One turn moves every row onto another: examples first, then more rows asked
Tet: [ 22.7  19.1  -6.3 -19.6   9.8  24.7   5.5  22.8 -14.4  15.4   1.8 -13.6
  13.2  23.0   0.7   4.7  18.2   1.9]
Zevob: [  3.3   4.9  -1.7 -25.2  -8.8  14.5  10.4  41.3  35.7  18.1  21.5  24.9
   3.7   6.7  14.6  -6.3  -2.3   1.7]
gevip: [-10.0 -13.5  16.2 -47.7 -11.7   9.8  -3.7   9.4 -21.4  -5.5 -21.4 -12.0
  -3.5  10.6  13.5   0.9 -13.4 -21.1]
dudop: [ 20.6  29.2   3.7   8.2 -13.8   4.7 -15.9   9.1  26.0 -12.7  10.2  33.5
 -17.1   6.7   8.5   0.2   5.3  -0.4]
topar: [ 20.7  13.9 -28.0  13.3 -14.8 -12.8 -19.7   9.2  10.2  -2.9   4.8   7.3
  -0.6 -16.7   4.5 -27.2   2.4 -20.1]
Senoz: [ 36.4 -11.8  -0.8  17.2  10.9  -4.8  -5.6   4.8  -6.9  11.2  -3.2  -2.1
  16.0 -22.1  -4.0 -17.5  19.1   4.1]
kivo: [-38.9   0.1  28.1   8.1  -7.8  16.1 -11.6  29.2  17.3  16.8  12.7 -21.7
  -5.1  11.7 -17.0  -5.2  -1.1   4.6]
lebeb: [-35.5   9.1  19.7   3.7 -10.1   8.6 -11.4   6.2 -12.2  19.0   1.0 -28.2
   0.1  30.1  -8.9  -9.6 -18.7  -3.8]
sif: [-17.4  14.7   9.1  29.1  -3.1   7.5 -27.9   0.8   8.4   9.3  20.0 -21.1
   3.7   8.9 -23.9  -6.6  -1.9   3.1]
mok: [ -3.1   2.0  23.4   3.3  -6.3 -22.2  12.4 -33.5  -1.5 -13.0  -8.6  13.2
   6.7  -0.6  17.5 -24.2 -20.0 -10.1]
Kogan: [ 20.4   7.9  -0.7  14.4  -5.6 -30.9  15.6   2.8  12.6  10.8  -2.3   4.0
  19.8 -14.7  14.4  -2.0  12.1  20.3]
ruzap: [-19.3   0.6  31.0 -12.5  20.8  19.6  20.5  27.2  21.0 -16.1  -8.6   5.9
 -23.3  -1.5  -7.6 -32.3 -11.6  -3.5]
mugo: [ -6.5  -4.0  31.2 -23.8   0.4 -18.3  17.0  15.0   8.4 -17.0  -4.4   9.3
  -6.5 -36.2  -4.0   0.1  18.4  24.2]
zita: [-46.0   5.4  27.3 -11.8 -27.5   3.1 -18.0  12.2  -8.7   4.1  18.7 -12.4
 -15.0  -0.5 -12.7 -19.8   2.1  -7.4]
guri: [-34.2   3.6   6.5  10.8 -27.9 -23.1 -19.2  -0.4   5.7  10.4  23.5 -11.4
   5.7 -14.4 -11.9 -20.1  -8.2  -0.5]
kogu: [ -1.3  -4.0  23.5  -2.6  -0.9 -26.4  13.9 -14.7 -16.9 -12.9 -13.6  13.2
  -6.1 -22.9   5.2 -41.2 -10.8  -1.9]
sop: [ -3.3  -9.2  18.8 -21.3 -16.1  -9.4  -4.8  19.4  -3.9 -18.5  -2.5  14.1
 -22.6 -39.8  -1.2 -30.6  19.3  -9.3]
bogil: [ 20.4  14.8  -2.6   5.9  27.0  37.0  -5.6  20.1   1.2   0.5  -6.4  -9.1
  -3.6  21.9 -11.6 -17.0  -2.7 -11.5]
Vog: [  4.6  32.5 -16.9   2.1   7.1   5.9  19.4  25.1  37.3   9.3  12.4   1.4
  12.2  18.4   7.9 -10.1  -6.7   2.8]
bipu: [ -7.0   6.7  -5.4 -61.5 -13.1   4.0  -3.6  20.3  -6.5  -4.0   6.9  16.8
  -7.0   1.4   5.6  -6.8 -24.7  -7.6]
Buz: [ -6.7 -15.6  -8.6 -15.9   3.1   2.7  11.5  28.1  43.1  15.2   1.0  -8.4
  22.6   0.8  11.6  -4.4 -22.5  -9.6]
vaf: [ -8.6  26.7  10.1 -27.0 -14.2 -28.8   5.5 -12.4 -18.5 -27.7 -11.2   8.3
 -14.7 -10.8   5.8 -12.4  -9.3   1.6]
gome: [-42.1  -6.2  42.2   4.9  -8.9  -6.9   3.3  -2.2  -8.9  14.4  12.4 -14.7
   3.1   1.3 -12.6 -22.1  -7.8  10.5]
pegim: [-14.8  -5.8  17.0 -37.6   4.5   9.7  13.7  24.2 -20.9  -1.1 -26.1  -8.0
 -14.7  10.5   7.0 -27.4 -20.6 -15.2]
Zep: [ 15.7  12.0   6.7 -12.3  18.6  40.7 -13.7  -5.9  -7.9 -13.5   4.0  -8.1
   3.2  24.1 -12.2  -2.5   0.4 -18.6]
Gamu: [  7.1  -3.5 -18.0  -4.4  10.4  10.1   7.5  41.6  23.0  21.0 -12.0 -12.9
   8.8  11.6   7.7 -17.4 -18.9 -10.8]
dap: [-17.4   2.2   9.5 -57.3   4.4   9.6  21.5  39.4  -1.1   0.7  -5.5  -9.6
  -2.7   0.3   1.9  -0.6  -3.1   6.3]
Mori: [  2.2   4.1   2.4 -19.0 -10.6 -36.3   0.5  -7.7   5.7  -7.7 -13.4  22.0
   0.5  -9.4  15.2  -1.7 -38.5  10.2]
nuf: [ -0.4   0.8  31.8 -23.0  30.9  12.6  22.6  -1.0  11.8  -9.4  13.9  23.9
   3.6  -3.4 -12.7 -10.2 -18.5  24.3]
Mak: [ 25.7  31.9 -10.0  -2.6 -19.8  -6.5 -17.5   5.3  -8.8 -12.1   5.4   6.4
  -6.7  -7.4   4.3   0.9  31.6  -3.2]
Pulus: [-18.7  -4.0  24.1   7.7 -12.8  -3.1 -24.6  -6.5 -21.7  10.5  21.1 -17.3
   6.5 -13.8 -24.3 -10.2  13.2   7.9]
sete: [-19.5  -6.4  -0.5   8.1 -18.3  -5.4 -25.5  17.0  -1.4  30.8   9.2 -31.8
  14.6   3.8 -11.3   0.7  -5.2   1.2]
zuv: [-17.8  33.1  17.3 -24.1  23.4  12.5  28.8   2.5   6.9 -21.3   1.1   2.8
  -6.9  16.7  -8.2 -17.7 -20.5   7.0]
kezam: [  8.5  21.4 -19.5  -1.6 -21.8   1.4 -19.9  -7.6  17.4 -13.2  17.0  11.4
   2.5   0.7  10.8 -18.3  -1.4 -31.5]
lipo: [ 23.4  18.9  12.9 -15.2  13.0  23.1  10.0  -6.7 -19.9  11.6   8.8  17.7
   7.9  35.2   6.5  -9.3  -9.1   2.5]
Podip: [ 31.0 -10.7  11.0  -6.3  -9.3 -12.1   2.7   7.6  -9.8  24.7 -14.7  12.5
  13.8   6.4  22.4  12.6   1.3  16.0]
lavaf: [ 25.7 -28.4  16.2   1.2   8.0   3.9   5.1  -1.6   4.3  18.7   5.9  -2.5
  33.0 -14.1   4.4  -1.4  19.7   4.1]
divak: [ 16.7  -2.9  26.4 -24.0   3.0   7.4 -17.6   9.0  -0.6 -23.4   0.7  23.9
 -16.6 -22.4 -12.4  15.0  12.8  18.1]
rebav: [ -0.4 -18.2  27.9 -26.4 -22.6   6.3 -11.2  18.7   7.5 -12.3   3.8  10.8
  -9.4 -28.7   5.6  -2.5  31.9 -11.5]
Tetob: [-18.4  -1.4  36.8  -2.5  17.5  13.9  15.9   4.0  42.4 -25.4  -0.2  10.5
  -8.5  -2.4  -4.1 -12.6 -14.4  -1.0]

sif goes to Pulus
Buz goes to kezam
Where do these go?
Mak goes to mugo
lipo goes to Podip
topar goes to sop

One turn moves every row onto another: examples first, then more rows asked
famoz: [ 24.5 -21.3  -2.3  39.8 -37.3   2.4  -6.7  -0.7  14.6 -20.1 -16.8  28.7
  17.2   9.3  -0.8 -18.0  -0.3]
lamad: [ 23.6 -20.7  -4.2  33.6 -43.9  -4.7 -15.4  -0.7  16.5 -25.7  -5.4  23.7
  10.9  25.3  -6.9 -11.5  -0.6]
fasiz: [  0.2  17.9  -4.1  17.6   5.6  -6.0  15.9  -1.4 -13.7   0.1  -0.6  43.2
  19.4 -10.1  14.0 -10.1 -10.1]
sudo: [-15.3  23.7 -32.3  39.6  17.7 -20.1 -10.6   4.3  17.2 -30.2   8.8   0.7
  -5.6   0.5 -24.4  -6.8  23.2]
poki: [ 20.2 -24.6   5.3  40.1 -39.1 -12.2 -11.9  -1.7  11.8 -29.2  -2.1  12.2
   9.8  13.8  -9.7 -13.3  -2.0]
susaz: [-16.5 -21.9 -32.8 -12.2  -7.2 -12.0  27.2 -25.7  20.8 -21.6 -21.6  14.7
  -7.9  11.4 -21.4  20.2   3.9]
moru: [ -3.3  14.1 -15.8 -11.5  37.6   0.2   9.4  11.1  18.4 -22.6  -9.1  28.2
   4.4   9.0   6.3 -12.9  24.2]
pegan: [-16.1 -22.8 -39.7 -15.6  -5.2  -8.9  26.9 -14.6  17.0 -13.9 -24.3  15.1
  -9.6   9.7 -14.0  19.8   4.0]
mafe: [-24.2  27.9 -33.8  33.9  18.0 -14.4  -8.1  -6.8  19.7 -24.4   3.2   1.3
  -4.9  -2.4 -24.4  -8.4  31.0]
Til: [ 15.8   5.5 -33.6  -6.5 -45.0  -3.8 -13.6 -15.2  12.6 -46.2  -5.0  11.2
   5.4  13.4   4.4  14.4   6.7]
deko: [  1.6   7.9 -13.7   4.4  40.7   1.2   8.8  12.7  11.7 -21.7 -22.4  27.4
  -0.3  -3.0  -4.7 -22.2  10.3]
magu: [-14.8 -15.5 -32.2 -12.0 -12.7  -7.5  23.4 -26.7  14.6 -14.3 -33.5  12.8
 -10.9  16.3 -16.3  19.4  -1.0]
dekag: [-24.8  24.0 -30.6  29.8  12.3 -23.1 -15.5  -9.8  26.0 -34.5   9.8  -3.6
  -7.6   3.2 -24.2  -8.9  21.1]
Fizav: [  5.4  -4.2 -29.0 -16.5 -43.9  -0.2   8.8 -10.7   7.3 -52.0 -10.8  10.2
  10.0  14.6   5.1  11.2   2.0]
Dip: [-17.0 -18.8  16.8  22.2 -29.7 -19.4 -12.3   4.5   8.0  -3.6   9.1  22.4
 -13.7  21.9 -21.3 -22.5  20.2]
divu: [ 34.7 -18.7  -4.4  31.6 -32.2  -3.5 -18.0  -1.3  22.6 -26.9 -10.6  21.4
  12.1  18.9  -0.1  -8.7   1.7]
rofip: [ 12.7  -1.5 -36.2  -7.1 -48.5  -3.4  -1.7 -14.9   7.4 -44.3  -8.8  20.4
   7.6  20.2   2.5  15.2  -1.3]
Pob: [ 26.7 -27.3  -5.5  35.8 -30.8  -0.7  -8.4  11.1  21.4 -15.9  -7.4  21.6
  16.1  21.3  -5.1  -6.8  -4.0]
Kugi: [-25.0  15.3 -27.7  38.3  13.1 -28.5  -9.4 -11.6  16.5 -26.0   5.5   2.5
 -12.2   1.2 -33.1 -16.9  20.6]
maz: [-10.2   6.3 -20.9  -9.3  34.7  -2.1  17.9   6.6  15.7 -32.4 -14.5  32.3
  -6.8  11.8  -5.0 -23.1  19.6]
nazab: [  0.6  14.6 -25.0   3.1  38.9   0.0  11.4  18.5  14.4 -34.3  -7.2  27.4
  -2.0   7.9  -1.3 -11.5  21.1]
Sanun: [-13.9 -12.4 -35.5 -20.2  -7.0 -15.0  28.5 -23.4  13.3 -17.3 -21.8   6.7
 -11.1  11.2 -16.8  17.3   2.1]
rukit: [ 29.8 -16.3  -5.5  42.8 -38.8  -4.8 -15.2   9.2  14.1 -21.2  -7.2  18.9
  10.1  10.8  -4.5 -12.6   5.3]
sumoz: [-14.7 -15.0  17.1  14.6 -27.9  -9.3 -14.1  -1.3   7.6   0.2   2.2  18.5
 -25.9  22.2 -25.1 -21.2  13.0]
lazaz: [  0.9  11.1 -36.1  -4.8 -55.3   1.4  -4.5 -16.6   2.1 -43.8  -7.5  16.3
   7.3   2.9   4.0   9.0   7.1]
fas: [-17.9 -21.0   7.1  17.3 -24.2 -14.5 -14.3   7.5  10.4   1.5  12.9  15.9
 -25.0  14.6 -27.0 -18.6  18.2]
Voz: [-18.2 -17.1 -36.8 -13.1 -13.0 -16.6  29.4 -22.4  13.2 -20.8 -27.6  18.4
   1.3  14.9  -9.2  22.4   5.5]
ronop: [ -0.2  17.2   4.3  17.0   4.8  -5.4  25.2  -7.1 -16.1  -6.2  -5.8  43.8
  14.0  -7.3   3.2  -8.9 -12.0]
kagi: [-27.7  31.6 -32.2  24.8   8.4 -15.5 -16.0  -3.8  14.6 -27.0   0.2  -7.8
  -7.7  -8.4 -27.8 -12.6  21.0]
dazos: [-11.7 -23.3 -34.4 -16.5 -11.4 -17.7  20.3 -21.1  20.6 -15.0 -22.8  16.6
  -8.2  14.7 -16.5  23.3   2.3]
Liset: [  1.6   5.5 -14.0   1.2  42.5  -5.1   8.8   7.2  19.7 -32.3  -8.8  33.2
  -2.7   9.2   1.4 -17.6  12.8]
Kurut: [-35.7  34.5 -27.5  25.5 -32.5   6.5   1.8  -4.8  19.3  -8.1 -11.4  -1.5
  29.7   7.6  -8.3 -16.1  12.8]
tuzu: [-13.4 -22.3  11.4   9.6 -27.2 -17.4 -14.8   3.7  17.4  -1.6  10.5  19.3
 -21.0  22.2 -25.5 -16.3  17.3]
zazod: [-37.0  34.7 -30.0  26.4 -26.0   4.4   6.9  -3.0  24.7  -6.4  -2.1  -1.0
  30.6   4.2  -4.5 -11.0  13.0]
lef: [-10.7 -18.6  15.4  16.2 -18.7 -15.4  -7.0   4.2  13.6   1.2   8.8  10.6
 -20.5  20.9 -28.1 -27.0  15.1]
sut: [-15.6 -21.4  15.4  12.1 -21.7 -12.2  -9.3   0.0  13.5  -7.9  12.8  20.8
 -22.1  18.7 -29.6 -20.8  18.5]
Luvig: [  5.1   9.0  -3.8  10.0   8.8  -3.2  15.6  -7.4 -10.5   1.8  -4.9  49.2
  10.6 -10.7   5.9 -14.4 -13.4]
ziga: [  4.8   5.3 -38.5 -10.5 -48.3  -4.3  -6.8  -5.4   3.3 -40.3   4.2  12.1
   3.8  12.4   0.5  20.9   2.3]
Rak: [ 13.6   6.4 -41.6  -8.8 -46.0   0.5   1.2  -5.0   5.9 -43.3 -12.5  14.1
   6.6   7.3   6.6  15.2   8.2]
banof: [ -2.2  15.1 -17.8   6.8  41.5  -0.5  10.4   8.1  10.9 -23.1  -8.6  32.8
  -4.1   1.6  -2.4 -17.0  24.8]
Pido: [  0.0  10.8   6.4   9.7   0.9  -1.2  14.7   0.2 -12.8  -6.7 -11.2  45.9
  17.7  -9.6  12.2  -7.6 -14.4]
dosin: [-18.1  22.4 -25.9  38.4  16.6 -28.3 -16.5  -9.8  20.0 -17.3   7.7  -3.3
   0.0  -3.4 -22.9  -3.5  22.5]
rubop: [  4.7  11.0   3.7  14.8   2.3 -13.0  14.0  -7.8  -8.8  -1.6  -5.8  45.2
  22.9  -7.1  12.1 -12.8 -14.0]
Rilu: [-41.3  35.4 -19.2  25.7 -30.0   6.6  13.5  -6.8  24.2 -12.3  -5.1  -1.8
  25.2   8.4 -16.0 -12.1  13.6]
kobu: [-40.2  30.2 -21.9  28.3 -35.4   3.3  -0.6  -6.4  23.5 -12.7  -7.8  -4.1
  27.5   0.9 -11.4  -4.7   8.0]
tave: [-37.6  33.9 -25.3  17.2 -34.6  -1.4   3.0  -9.2  27.6 -12.0  -3.6  -1.6
  32.4   7.0  -6.4 -11.5  11.6]
Lafep: [-40.2  30.5 -32.7  21.3 -30.4   6.1   0.9 -10.6  29.9  -6.5  -1.4  -2.5
  20.6   3.7 -17.6 -14.4  12.8]
tid: [  3.2  17.2  -4.3  15.7   0.6  -6.5  13.2  -5.7 -20.1  -2.0 -11.6  44.1
  18.0  -8.3  10.7 -12.9 -12.2]

Kugi goes to lazaz
Pido goes to lef
Kurut goes to susaz
Where do these go?
lamad goes to mafe
fas goes to tave
rukit goes to dekag
deko goes to poki
divu goes to sudo
Voz goes to Luvig
magu goes to ronop
moru goes to Pob
dazos goes to fasiz

One turn moves every row onto another: examples first, then more rows asked
Loro: [ 16.1  -0.3 -23.3   6.6  -2.3  26.6   8.1  38.5 -10.7  -2.6   2.4  15.5
  15.0 -32.6  63.7 -23.7   7.6  -8.5   7.5  25.3 -13.5 -16.2  48.8  16.0
  -3.5]
vek: [ -8.3  24.9 -24.9  10.6 -37.8  23.3   5.9  11.2 -18.6   6.6  -6.6  15.3
  21.5  -0.2  50.2  26.0 -12.8 -10.5 -10.3 -24.6  14.1  -2.6  20.5  12.8
   6.7]
devu: [  5.5   2.4   5.0  22.1 -28.0  39.0 -22.4  18.1 -34.9   9.7 -14.5  37.5
 -28.2   0.4  36.9 -13.2 -32.6 -40.0  -9.0 -12.8  -4.1 -25.2  15.9 -16.3
  -7.9]
bada: [  5.9  -0.6 -25.6  14.5  -5.9   9.1   1.9  22.5 -20.8   5.3  12.3  30.3
  16.7 -20.5  50.9 -28.5 -39.4  17.0 -28.9 -21.1  25.6 -11.1  26.0  32.7
 -24.5]
siniz: [ 17.0 -28.7 -13.4  24.3   3.6   6.5   3.1  22.6 -16.8  -6.3  23.0  27.8
   0.4 -13.3  53.1 -35.2 -29.3  -3.2 -40.0 -11.7   0.0  -9.2  12.1  36.1
 -29.1]
lep: [ -8.2  19.2 -25.0  28.7 -35.0  30.9   9.4  32.6 -19.3  14.5  -1.8   8.9
  23.7  -4.4  32.7  23.2  -1.9   3.2 -14.2 -14.7  21.0   8.4  27.0  25.6
   4.0]
toza: [ 29.3  -0.1  18.7  41.3   9.8  18.1   1.4  34.4  25.0  19.6  20.3   2.2
 -10.1 -16.7  35.7 -15.7 -25.5 -10.9   3.0 -25.8 -13.7 -10.5  29.6  22.6
 -17.0]
Vupa: [ 14.3 -24.8 -11.8   6.6 -27.9  22.5  -5.3  48.9  -5.0 -18.1   5.0  27.5
   4.2 -17.5   2.8  -3.7 -42.0   9.7 -19.1  33.0   8.4  20.3  11.0 -17.9
  -5.0]
lofel: [  1.6  37.8 -23.5  23.8 -40.1  40.1   5.5  31.6 -15.8   6.3 -21.6  22.4
   7.9   7.7  44.3  27.8 -11.2  -4.4 -11.6 -15.4   0.9   7.3  21.4  14.3
  -1.3]
resi: [ -5.0  -5.3  11.8  31.5 -32.7  48.2  24.0  45.4 -34.5 -12.8  17.1  -1.6
  18.5 -17.4  33.0 -28.4 -38.3  -4.6   9.2  17.1 -32.6  -6.5  26.9 -13.9
  -4.3]
beb: [ 34.5   1.2   8.0  43.7  -0.6  30.7   0.0  20.6  38.8   6.2  21.3  -6.0
   2.5 -13.1  44.7 -12.8 -27.2 -13.4 -11.2  -6.7 -29.4 -14.8  35.3  20.1
   0.5]
zoti: [ 27.7  -9.1  -0.8  25.4   8.5  22.8  26.9  50.4 -20.7   3.8   3.6  12.5
  19.3  -7.6  40.1 -32.8 -12.2  -0.6 -22.8   6.8 -37.4  -4.1  48.0 -21.0
   7.0]
deki: [ 29.8 -19.6  -1.1  17.3 -30.3  22.9   4.9  45.5  14.2 -32.6   3.7  13.5
  11.4 -16.1  12.9  -0.2 -52.0  17.0 -14.8  17.3  -9.8  20.8  25.1 -19.4
   3.6]
duv: [ 17.4 -19.9   6.8  28.2 -14.6  23.3  10.9  32.6  13.0 -18.0   8.5  16.2
  10.1 -24.4  -6.8   4.0 -41.2  21.0  -6.0   7.8  -1.0  26.6  24.2 -16.7
 -16.2]
Tarum: [ -1.6   1.9   4.1   6.1 -28.5  34.3 -18.3   6.7 -17.6  -2.3  -1.1  37.9
 -39.3  -9.9  14.2 -19.8 -47.8 -20.7  -6.2  11.8  -9.7  -9.2  16.4 -19.2
 -22.6]
vub: [ 38.0  -9.5  13.9  52.6   5.2  26.2 -13.3  30.4  28.6  -2.0  13.7 -16.2
   8.9   1.1  36.7 -14.3 -31.6  -8.0  -0.4  -6.2 -16.4  -1.0  28.0   7.8
 -17.3]
zeto: [ 19.6 -16.2   2.6  26.4 -34.7  17.8  -4.1  44.7  14.3 -19.5  -3.5  18.3
  10.9 -10.4   0.9  -1.2 -48.8   1.5  -9.3  37.5  -0.9  11.7  19.0 -20.9
 -19.4]
kolip: [ 24.0   6.3 -12.3  29.5  -1.8  52.2  12.1   5.5 -46.3  -5.2 -24.4  21.3
  14.9 -28.5  64.7  -9.2 -12.2   2.4  -0.9  18.2 -10.1  -3.3  14.0   7.7
   0.1]
nepu: [  6.9  12.9  13.9  10.6 -31.6  40.0 -19.3  26.8 -24.7 -18.6  -8.5  37.3
 -29.3   1.2  34.7  -9.2 -54.6 -25.7 -13.6   9.5 -10.8 -25.1  21.0 -20.0
 -10.9]
sur: [  2.9  11.1  17.0  18.1 -24.1  34.8  22.9  32.9 -41.0  -7.5 -18.1  24.9
   0.2 -14.4  36.7 -17.9 -26.2 -26.3  -6.3  32.4 -26.2  22.3  15.3  21.9
   7.6]
ture: [ 29.1  -6.0  15.2  58.1  -1.3  38.5 -11.8  23.7  24.9   6.3  18.6 -13.2
   2.0 -22.2  25.8  -3.2 -19.5 -22.4   2.9  -5.6 -13.3   0.3  29.3   0.2
   3.4]
Pofat: [ 11.6  -8.4 -15.6  10.4   9.0   4.2  -1.6  20.1  -8.1  -9.0  19.6  13.0
  16.9   3.9  62.2 -22.4 -28.6   3.0 -34.5 -16.7   6.6  -5.0  22.2  41.2
 -19.9]
feva: [  7.4   8.0   2.0  14.0 -40.8  24.0  -9.4  12.4 -22.5   4.9 -17.9  41.3
 -20.1   1.2  31.1   1.2 -43.4 -33.5 -15.2   7.9  -9.4 -21.9   5.3 -27.0
 -11.9]
bofi: [  9.4  -6.2 -27.8  22.2  -8.3  17.2   9.2  14.8 -10.5 -17.0   7.7  37.4
  21.2 -11.5  62.9 -22.3 -31.3   3.8 -41.1 -14.7   1.3 -13.6  26.5  39.8
 -31.7]
palo: [  3.6  33.5 -24.4  21.2 -38.3  32.3  -5.6  13.7 -18.2  25.3 -21.9  20.1
  -0.5  -4.6  29.6  11.7 -16.1  -7.2  -3.7 -25.3  11.4  19.2  28.7   3.2
   8.8]

deki goes to bofi
feva goes to vub
toza goes to palo
Where do these go?
lep goes to Vupa
kolip goes to resi

